Each path below is one point turned by a fixed rotation once a step. After each direction that follows a path, write how fast that rotation turns it, in degrees a step (0 if it stays still).
Each turn is a multiple of 5 degrees from 10 to 175, or 0.
Each row of a path follows its step; steps can be skipped.
path 1
step 0: [ 18  28  -3 -35 -37  14  20 -16 -18   1  -6  21 -23  20   1  -6 -44 -53
  -7   4 -53   8 -15  10   9  13   5  -9  12   6  13 -17  -4  17]
step 1: [-42  28  30 -33   8  29   3  41  26  27  21   7 -34 -13 -13  12  22   2
  21  17  11 -11 -14 -13  14  26  14  13 -20   8  22  26   7  -6]
step 2: [ -2 -34   1  12  -9  -9   7 -32  -3  26  -6   7  10   0 -27 -49  10 -14
  30  -4   8 -22  14 -23  19   4 -31  45  -4   6 -44  12 -13 -37]
step 3: [-11  24  -5  17 -47 -35  -3   6  11 -16 -21 -10 -52  13  18 -18  -8  26
  -5 -37   9  -6  -7 -24 -33  -3 -13 -30  22   3 -29  -7  19   0]
step 4: [ 29  45 -14 -11 -13  -6  -6 -12 -26  32  59  28  -7  27  -6   3 -10   1
  -5 -16  31   2  22  22   9   5   1 -17 -23  13  23 -15 -17  21]
step 5: [-23 -19  18  -3   3  36 -13  15 -36   2  32 -39  -5 -56  -4 -12   1  24
  17  19  16  -9   9  10  37   4  21  -6   8  23 -17 -14  25   5]
step 6: [ 34 -12   7 -24 -50 -12  17   9 -28  -2 -48   2  -2   9  -3 -24   5 -28
   8  36 -17  33  27  -6  22 -14  -6  16   1 -15 -19   6  26  -1]
step 7: [-16  53  24   7   1  -1   9  17  17  -6 -10  32 -29  -9 -12   0 -36 -11
  46 -19 -34   0   0 -13 -23  20   8 -24  -5  -5  21  35  15  15]
step 8: [-18  11  -4 -44  -1  24 -18 -29  -6  15  36  29 -23  11 -21 -30  14 -16
   2  -7 -14 -43 -21  11  11  -2   8  47  -9  14  -4  -5 -34 -14]
step 9: [-35 -16  26   0 -29 -12  17   9  10  13  -9 -46 -34  -4   4  -6  19   8
  -9  11  40  -7   1 -27  13  22 -35 -17   8  31 -25   8 -12 -36]
step 10: [ 30   9 -37  32 -25 -34  11  10 -25  36   1  26   1  27  -8 -26  -1  22
  24 -28  23  13  26   1  -7  15 -25   7  -4 -27 -10 -12  30  -3]
step 11: [ -1  33  -5   6  -7   6 -19 -15   2  -6  40  -4 -28 -39  31 -10 -43  -2
  17 -24   6  -6  17  -4  10 -25  35 -23  20  22 -10 -23   6  44]
Directions:
[ 7 15  7  4  1 -9  3 13 -3  8  4  3  5 12 -5 10  4 -9 -2 -3  2  3 -3 -8
 -5 12  1 -2 11 -4 13 -3 13 -1]	115
[ -1  10   6 -15   5   8   2 -11  -5   0  13  -7  -2   2   1   8 -10  12
 -10   5  -3   5  -9  -2   0   4  -3   6 -10   9   7  -6   2 -12]	95
[  3 -12  15  -2   1   3  -7   3   7   5  -2   9  -5   9   6   6  -2   0
   0  -4   4 -17   1  15   9  -3   2   2   1  14  11  -2   7   4]	100
[  0   7   1 -13  -8  -5   4   4   8  -8  -7  -1 -15   1  14   6   9  -6
 -13   9   8   5   6  -8   5 -13   1   4   6   0   3  -2  -5   3]	130
[ -4  -5  10  -6   4  -2   0   8  -4  12   7   2   8 -11  -7   4  12   3
 -14   2   1   5  -2   3   5   3   1   8  10   9 -16  10  -6   5]	100
[  1  -6  -9  -6  -1   9  -4  16  -7   2  -2  -4   5 -12   0  -6   2 -15
  -7   3  12 -11  -6  -6  -3   7  -3  -4 -13   6   8  -4  -5  -4]	95
[-12  -2   1  11 -11   1   0   1   7   2   0  -6  11   3  -9 -10  -2   8
 -12  11  -5  -6  17  -5   5   1   8   5   3   1  12  -2   1  -7]	100
[ -4  10   2  -3  -1   6  -7  -3  -5  -3 -14   3   0 -12  -7   8  -3 -14
  -2   8 -12   2  -2  12  12  -2   2   1   0  -7   6  14   9  -5]	55
path 2
step 0: [-36 -21  15 -37 -37  13  13   6 -32 -17   8  -4  10 -25   1 -26 -38 -16
  17  -3  38 -30  -1  -1  11   0  -9   0 -13  -4  -5  12  23 -25]
step 1: [ 20 -10   1 -16 -41 -17  -3 -50 -32 -14 -13  26  -2  20   1  25  31 -10
  18 -23  13 -21 -12  20 -24  36  -7  -5  14  12  -7  11 -12 -15]
step 2: [  4   2 -37 -16  26  -5   3  -7  10   7 -28   0 -10 -20 -38  -7 -13  11
  19 -47  23   8  35  -5  -3  30  -9   7  34 -11 -13 -16 -34   1]
step 3: [  0 -24 -11  -5  19  -4 -11  -5   8 -12 -16  28   5   2 -27 -30 -16   9
  -7 -20  10  17 -33  45  15  -4   9   2  19   9  33 -28  47  23]
step 4: [  2  31  16   7  23  49 -21 -20  -6   5  39 -17  40 -10  -2  20  -9  15
   2 -12   2  -8  -4  31 -17  25 -25  20  -9   9  11  -8  31  13]
step 5: [-17  13 -14   2 -28  13 -16  18 -27   3  -5   2   2 -22 -22  13 -23 -18
  18  -6  -1 -28  21  -3  -5 -40  -5  50  16  46   0  19  22 -18]
step 6: [ 36   7 -11 -15 -22  -5 -19 -23 -46  33  -8  15 -37  19   0  32  -2  36
  14 -21 -14  -2 -27  -2  14 -19   7  -5   3  12  14  14 -16  17]
step 7: [-48  29  -6 -26  36   0   9 -14  -7  10   3  10 -17   7  -3  13 -12  51
  12  -1  17  16  43  13   1 -30   7 -10   6 -17  -2 -29 -19  -3]
step 8: [-14  -6  24   7  19 -13   2 -14  -1 -19   1  27  -6  -6 -14  -9 -11 -18
   2  23   2  15 -44  30 -32 -49 -14  18   3 -16  38 -26 -11 -15]
step 9: [  9  55  12  41 -10   1  10  16   2   4  -1 -33   6  -6  -5  20  -7   7
  -3  -5  28  -7 -32  30 -12  15 -12  29 -38 -10  -3   1 -29  11]
step 10: [-34   7 -19  10 -16 -15   2  26  -4  23 -29 -36  -3  24   5 -28 -25  -8
  -6 -37 -15 -30   8  10  -2 -25   4  -1 -21  25  19  12  -4 -39]
step 11: [ 30 -11 -22   5  -4 -28 -24 -15 -56  26  21  -1  27  31  30 -23   3  12
   2 -13   6  29 -17   5   2 -16  -9 -29 -10   0 -13  -9 -15 -22]
Directions:
[ -6  -4   5  -4   1  -2  -7  -5  15   0 -12   7   3   2  -2   6  16   1
 -10  -6 -12 -11  -8   8  -2  -9  -1  -6   5   3   6  11   3  -8]	160
[-12   1  -5  -9   7   1   4  11   4   2   4  -6  -2  -7  -9  -8   1 -16
  10  -8  -9  -6  15  -5   4  -9   0   5   3 -10   7  -4   1 -10]	140
[ -9   6   4  10  10   8  -4  -3  -3  -6  -7  -1 -11   0 -14 -12  -7   5
  -5   1   3  -6   3  -5  -5  -3  -4  -7   2  -1 -21  11   5  -3]	145
[  8  -1  -1   3   4   0  -3   0  17  -7   4   2  -6   2   8   4  -2 -10
  -4  13  -8   9   7 -11   5   8  15  -2  -5  -7  -2  14   5  -4]	0
[  4   0 -10  -7   5   1   9   5  -3  -8 -10   1   2  -5   7 -12   7  -1
   4  -6   2   8  -9   7  -1  14  -5  -2 -12   4  -5   3  -1 -21]	35
[  1  -2  -2  -6 -14  14  -4   4  -5  17   7   0  -2  -1  -6   4   1 -14
 -10  -5   8   3   4   1  -8  -4   6 -11 -13   9  -2   7   2  -3]	70
[ -8   1  -4  10  -5 -12 -12   9  -4  -1  -7  -4 -12   3  -1   8   0   3
   8 -14  -7   8   2 -11  -1  12   3  -9   4  12   5  -1  -6  -1]	85
path 3
step 0: [ 10 -26  18 -12  -8  28   9  -1  22 -10  13  19  -8  19 -38   0 -20 -18
  -7  20 -42  43  10  11  24 -13 -14  -1  -6 -21  31   3  -9 -23]
step 1: [  7  21 -38  40 -18 -25  12  -6   2 -20 -40  23  17 -10   2   1  10  19
  26  24  19 -21 -21 -28  -7  -3  -7 -21 -12  32  13   1  -7  17]
step 2: [-25   1 -14 -43  13  10 -26  -5  11  14  14  -9 -17  -2 -25  47 -13  20
   9 -32   5  -6  -9  10 -14  -8   9  31  11 -34 -15  24  26  19]
step 3: [ 22 -28  28   3 -49   7  30   6  19 -10  -4  11  24   2  -9 -21 -22  -3
  -2   8 -11   4  16  -2  23 -39  16  11  22  18  -7 -13  -9 -37]
step 4: [ -5 -13 -24   9   2 -34 -37 -22   0   7 -38  -6   5   4  -8  10  27   3
   5  35  -9  23 -13  -1  -4  -9 -30 -11 -37 -11  31  -9  -3  36]
step 5: [-25  26 -17 -12  -8  34  12   5   3 -13  12  42 -11 -18 -23  19 -14  23
  30 -38 -21  13 -23  -7 -20  17  19  17   6  22 -23   7   6   2]
step 6: [ 12 -16  15 -25  -8  -1  13   5  27  -3  -2   1  11  16  -9   0 -29  -8
   1  33  31 -28   8 -15  18 -49  -2 -16  21 -38  33  20   7 -18]
step 7: [ 32  -7 -31  30 -39 -30 -18 -18   3  -2 -24 -28  11 -18 -17  24  22  27
 -14  -6 -24   2   9   4  12   0  -8  27 -14  23 -14 -17  -7  18]
step 8: [-62 -27  17 -22  12   9  -5 -16   5   2  -7  33   0  20  -5  -4  -5   1
  36  -1 -13  35 -25  19 -28 -11  12  10   5   9  -5  18  13   2]
step 9: [ 37  31  -5  -8 -26  31  14  26  19  -2  -6  24   6 -19 -27   9 -14  -7
  -5   6  14   6   0 -29  24 -29  -6 -29 -18 -20  16 -30   6 -12]
step 10: [  9 -16 -24 -13 -13 -43 -22 -25   0 -12 -14 -14   2  -2   4   9 -17  36
   1  13 -24 -35  -4 -20 -17  14 -11  17  16  10  17  42 -16  29]
step 11: [-29  -7  -4  26  -2  25   8 -13  18 -10  14  -4   2  19 -36  21  19  -9
  38 -15   3  22  -4  32  17 -25  12  45   9  -8 -23  -7  15 -21]
Directions:
[-12  12  11   8  -4  -7   6   6   6  -9   2   2  11  -6  -6   4  -4  -3
  -1   2  -1 -10  -2  -6   1   2   2   7  -6   1 -13 -13 -15   4]	175
[ -6  10   5   1  10   1  -6   5   6  15   2  10   7  -4  -2   0  -3  -4
  -3 -10   5  -1 -12  -6   2  -3   6  -2   6   5  -4   0  24   5]	110
[ -2   2  11  -8  -3   4  -9   3  -7   2  -5  10   1  -1   2 -13   4  -3
   3   3 -13  21  -5  -5  -5   3  -5  -5 -11   2   4 -13  -3   3]	85
[  8   3  -3  -1   8   6 -13 -12   9 -11   7   5   5  -4   3  -3  -1  -5
  -4   1  11   4   0   4   5  -1  -3  11 -19 -16  -6   3   4   0]	160
[ 12  13  13  -9  -2  -6 -10   0   7   4   1   0 -19  -4  -2  -2  -4   8
   6  -1  12  -2  -5  -1  -7  -6  -8   0   9   1  -7   0  -9  -6]	100
path 4
step 0: [  6  -8   9  25 -10  26  19  28  13  -4 -20  14  10 -20 -15  14 -16   3
   3  -5  21   2  -3   5  21  -1  -2 -38  -9 -51 -17  -3  -2 -15]
step 1: [  2   0  19  15  11 -32   4  -9 -26  18 -22   4  27 -45 -21  -3  -7  -5
   8   9   1   7 -12 -16   1  -1 -22 -17  24  -6 -18  -1  -5 -36]
step 2: [ 17   4   4  15 -28  17  13 -14  31   0 -47  11   9 -15  -6   5   5  -3
 -14  11  19  -8   0  -8 -12  -6   3 -31  -5 -30 -33  19 -21 -21]
step 3: [ 14  -8   4  35  23 -15   6 -11   0  31 -22 -12   1 -46  18  -2 -13 -16
   5  31   1  -9   1 -14  15   0 -28 -18  -1   1   7  19 -11 -23]
step 4: [ 18 -37  11   6 -38   1   6 -10  15  14 -23 -12  22 -24  28   6   6  -4
 -24   9   2 -20   2  -2 -15 -16  25 -28   8 -12 -21  -9 -26 -10]
step 5: [ 13 -15  -3  17  -3  -5  -3  -5  11   1 -19  12   2 -48  35   6 -10 -25
  16  32  22   0 -15  15  15   4 -13  25   0  16   4   9 -25 -25]
step 6: [ 13 -34  -1   4 -33  -1  10   2   8  -6   0  -8  -8 -14  33  15 -31  -2
  10  24   5   8   3 -10  -6  -7  34 -31  19 -32  10 -15 -15 -18]
step 7: [-10 -24  14  27   2 -24  -5   4 -14 -20 -17  17   9 -41  12  -3   1 -11
   6  10  10   5 -35  29  28   3  16  21   5 -24  13  -5 -24 -17]
step 8: [ 22  -3 -13  -1 -29 -14  21  19  -3 -15 -15   8  -5  -9  -9  10 -34 -13
  18  10  10  22 -25  -2 -19 -25   0 -24  10 -31   1 -21 -30 -19]
step 9: [  3  -2  21  41   0  -9  10  -5   2 -17 -23   7  -6 -21 -30 -12   5   0
  -5  16  10   8 -22 -13  42  15   6  -6  17 -20  24 -10 -30 -20]
step 10: [  1   2 -21  16  -7 -27  22  -7   0   2 -25   6  12  -4 -17   5 -21   2
 -13   1 -10   1 -32   2 -26 -40   5 -34  15 -14   5  18 -35 -20]
step 11: [ 20   1   7  27   8  16  18  -6   9  -5 -28  -8   5 -13   2  -3  19 -13
 -24   6  25 -11 -20 -26  21  -7 -30  -3   0 -11  24 -14 -47 -10]
Directions:
[ -9   3   0  -8  -3 -11 -12   5  -5   6   1   7  15  -5   6 -15  -2   8
 -15  -7   6  -7   0   6   5 -13   2  -3   9  -2   3  -1   1   1]	120
[  8  -6  -7  -9   3  -9  -5  -5   2  -6   4  -3   4  -2  -1   5  14   9
  -8  -5 -12   3 -14   4   2  10   9  -2  -5   2  -8   6  -1 -16]	130
[ 11  -3  -9  11   1   2  -4  -6   5   2  -7 -16   6  -2   1   2   2   5
 -12   2   0   0  13  -3   2 -12   0   1  -3  20   1   7  -9   7]	45
[  3  -7 -14  -1   8  -2  11   5 -10   9   5   9   1  -9  -5  -8 -16  -2
  -2   6 -11   5  -2   0  -6  -3  -3  13  -1   4  -1  12   4  -3]	160
[  1  15   8   4  14   3   8  -5   7   9  -6   8   9   8 -12  -1  -1  -8
 -11  -9  -6  -6   3  -9  -4  -1  -5  -7  -2  -1   0  -1  -3 -15]	40
